One vector is turned by the same rotation once a tick. Each row is the vector after some number of ticks, and that number follows the row.
The counts run from 0 to 36.
[169  78 120 132 170  83  98 144 160 113 121 102 112 134  79 148 121 109
 135 143 106  62 124 142 153  90 137 106 109 112 154 124 104]  29
[142 124 129 108 159  82 111 161 168 131 110 106  93 138  72 143 130 117
 111 116 117  85 109 121 163 109 143  83  93 144 156 152  82]  13
[167 100 100 124 168  69  92 142 162 121 112 116 124 144  78 156 109 113
 131 119  89  59 113 149 150 111 146 100 118 116 152 123 115]  27
[122 113 152 101 140 106 100 163 157 128 114 104 170 139  64 131 143 151
  97 113  97  92 137 133 112 103 101  97  75 103 106 164 138]  20
[129 115 124 121 152  92 105 138 174 126 104 119 167 149  79 164 115 141
 127  86  86  68 106 154 127 126 123  85 112 112 121 138 143]  24
[159  88 111 141 172  84  89 138 171 121 111 100 122 130  78 135 113 108
 129 120  88  69 120 151 155 102 147 102 110 113 151 116 116]  28
[121 114 155  93 129 106 109 157 149 124 115  91 160 125  71 132 136 144
 103 137 116  87 139 134 133 106 104  94  76  95 126 174 133]  19
[135 110 138 110 150 111 147 170 173 118 113 111 122 125  67 141 150 143
  95 108 127 100 106 115 113  89 105  98  78 119 128 175 122]  35
[100 138 158 112 138  75  96 128 147 134 121  99 151 151  52 153 111 127
 101 124  95  89 118 110 136 136 141  86  92 102 142 167 127]  1
[124  84 141 111 136  98  91 140 144 138 122 108 158 146 102 146 127 132
 130 122  91  55 139 178 138 104 103  91  98  99 137 134 112]  6
[146  72 126 123 177  97 104 155 153 116 113 109  98 120  76 136 128 108
 119 138 122  57 124 144 155  79 137 114 104 116 163 132 109]  30
[111 101 152 124 140  91  83 136 132 135 125  89 169 138  89 143 113 126
 121 136  78  65 114 158 129 127 117  94  89  79 150 142 132]  4
[122 110 135 101 132 103 112 149 151 141 111 100 182 148  71 153 132 161
 105 112  97  84 132 144 115 107  98  95  76  95  98 167 137]  21
[104 141 144 114 144  89  95 138 157 143 114 102 159 144  62 155 120 119
 104 113 115 102 116 105 149 130 137  92  77 104 135 169 134]  0
[131 120 116 110 144  94 111 137 166 130 108 123 174 154  74 148 126 143
 122  98  88  58 116 153 121 137 120  91 105 102 111 157 140]  23
[143 123 107 101 161  94 119 154 171 129 107 121  91 134  83 144 129 108
 121 102 116  79 111 120 154 100 137  77 105 143 148 141  97]  12
[125 109 162 104 151  92  95 168 145 120 126  83 131 124  60 120 129 121
  94 138 122 107 127 123 153 105 121  95  71 104 143 177 125]  17
[125 102 143 109 151 112 138 170 173 119 106 114 112 139  64 134 150 127
  94 123 133  85 111 128 124  79 106  99  77 122 121 161 106]  34
[154 133 133 110 164  82 102 149 165 128 109 114 104 118  68 137 119 109
 102 127 114 102 105 104 171 107 138  83  93 130 154 167 107]  14
[138 118 101 127 164  72 103 139 176 128 105 122 152 147  89 162 116 130
 133  95  73  67 103 150 130 127 130  89 108 118 114 132 124]  25
[119  92 147 115 136  94  88 132 147 128 134  92 162 144 100 149 117 136
 135 132  81  58 124 166 134 107 102 103  92  94 149 145 130]  5
[136 110 100 105 149  97 105 134 182 121 104 140 110 131  99 150 145 127
 123  93 107  60 122 148 145  89 120  80 109 136 139 128  75]  10
[139  75 142 126 164 101 107 157 154 105 116  97  93 123  82 134 130 110
 107 147 134  69 128 132 149  73 125 115  90 113 140 148  90]  31
[128 120 134 117 139  97 111 144 161 124  99 113 178 153  70 157 136 151
 119 100  99  78 120 158 119 120 112  88  84 100 100 157 135]  22
[135 119 146 101 156  90 108 166 135 128 115  87 116 131  60 127 138 127
  92 144 126 108 120 114 155 108 136  89  81 116 157 164 118]  16
[122 115 154 116 152 106  97 164 140 119 118  91 137 133  49 131 137 135
  99 138 121 103 135 126 137 100 112  88  68  90 130 173 129]  18
[122  97 134 120 136  88  97 140 155 119 116 104 153 139 115 153 132 131
 133 122  91  37 139 169 128  93 101  79 101 109 125 126  99]  7
[134 128 132 111 153  90 110 161 145 127 116  97  95 127  57 128 133 113
  92 127 124 111 112 107 162 104 145  83  79 114 163 177 111]  15
[112 116 148 125 138  93  87 135 145 124 118  98 162 145  73 155 100 134
 116 127  76  74 107 137 133 134 132 102  91  81 149 165 128]  3
[141 125  99 111 150  93 120 146 181 130  96 129 103 138  99 149 129 126
 136 104 115  64 118 132 152  99 127  83 103 139 128 150  84]  11
[131  86 145 103 152 118 133 165 171 113 116 116 106 139  72 136 142 113
  91 125 139  84 119 129 121  76 127 100  83 127 136 157 102]  33
[150 106  94 131 163  85  87 134 166 125  93 118 144 143  85 161 111 124
 138  95  76  58 110 155 150 126 142 102 134 118 133 121 126]  26
[131  99 112 108 139 106 100 139 164 126 103 129 133 144 109 153 127 139
 139 123 104  46 130 165 142  89  92  89 103 126 126 120  87]  8
[132  80 142 108 154 115 120 165 160 113 116 110  99 121  68 136 139 112
 100 143 133  75 127 131 144  55 115  98  83 128 137 147  97]  32
[115 129 158 115 140  86  88 130 135 124 121  94 152 142  71 150 112 122
 111 122  94  84 113 127 150 138 140 103  83  76 154 161 128]  2
[130 102 112 101 136 109 113 136 179 128 111 135 116 148 104 153 132 130
 143 106  99  49 122 151 135  83 101  69 111 130 127 133  88]  9
[129 123 146 108 149 104 134 169 170 132 108 119 126 148  59 131 142 136
  86  94 127 105  92 120 112 107 112  98  83 117 126 172 114]  36
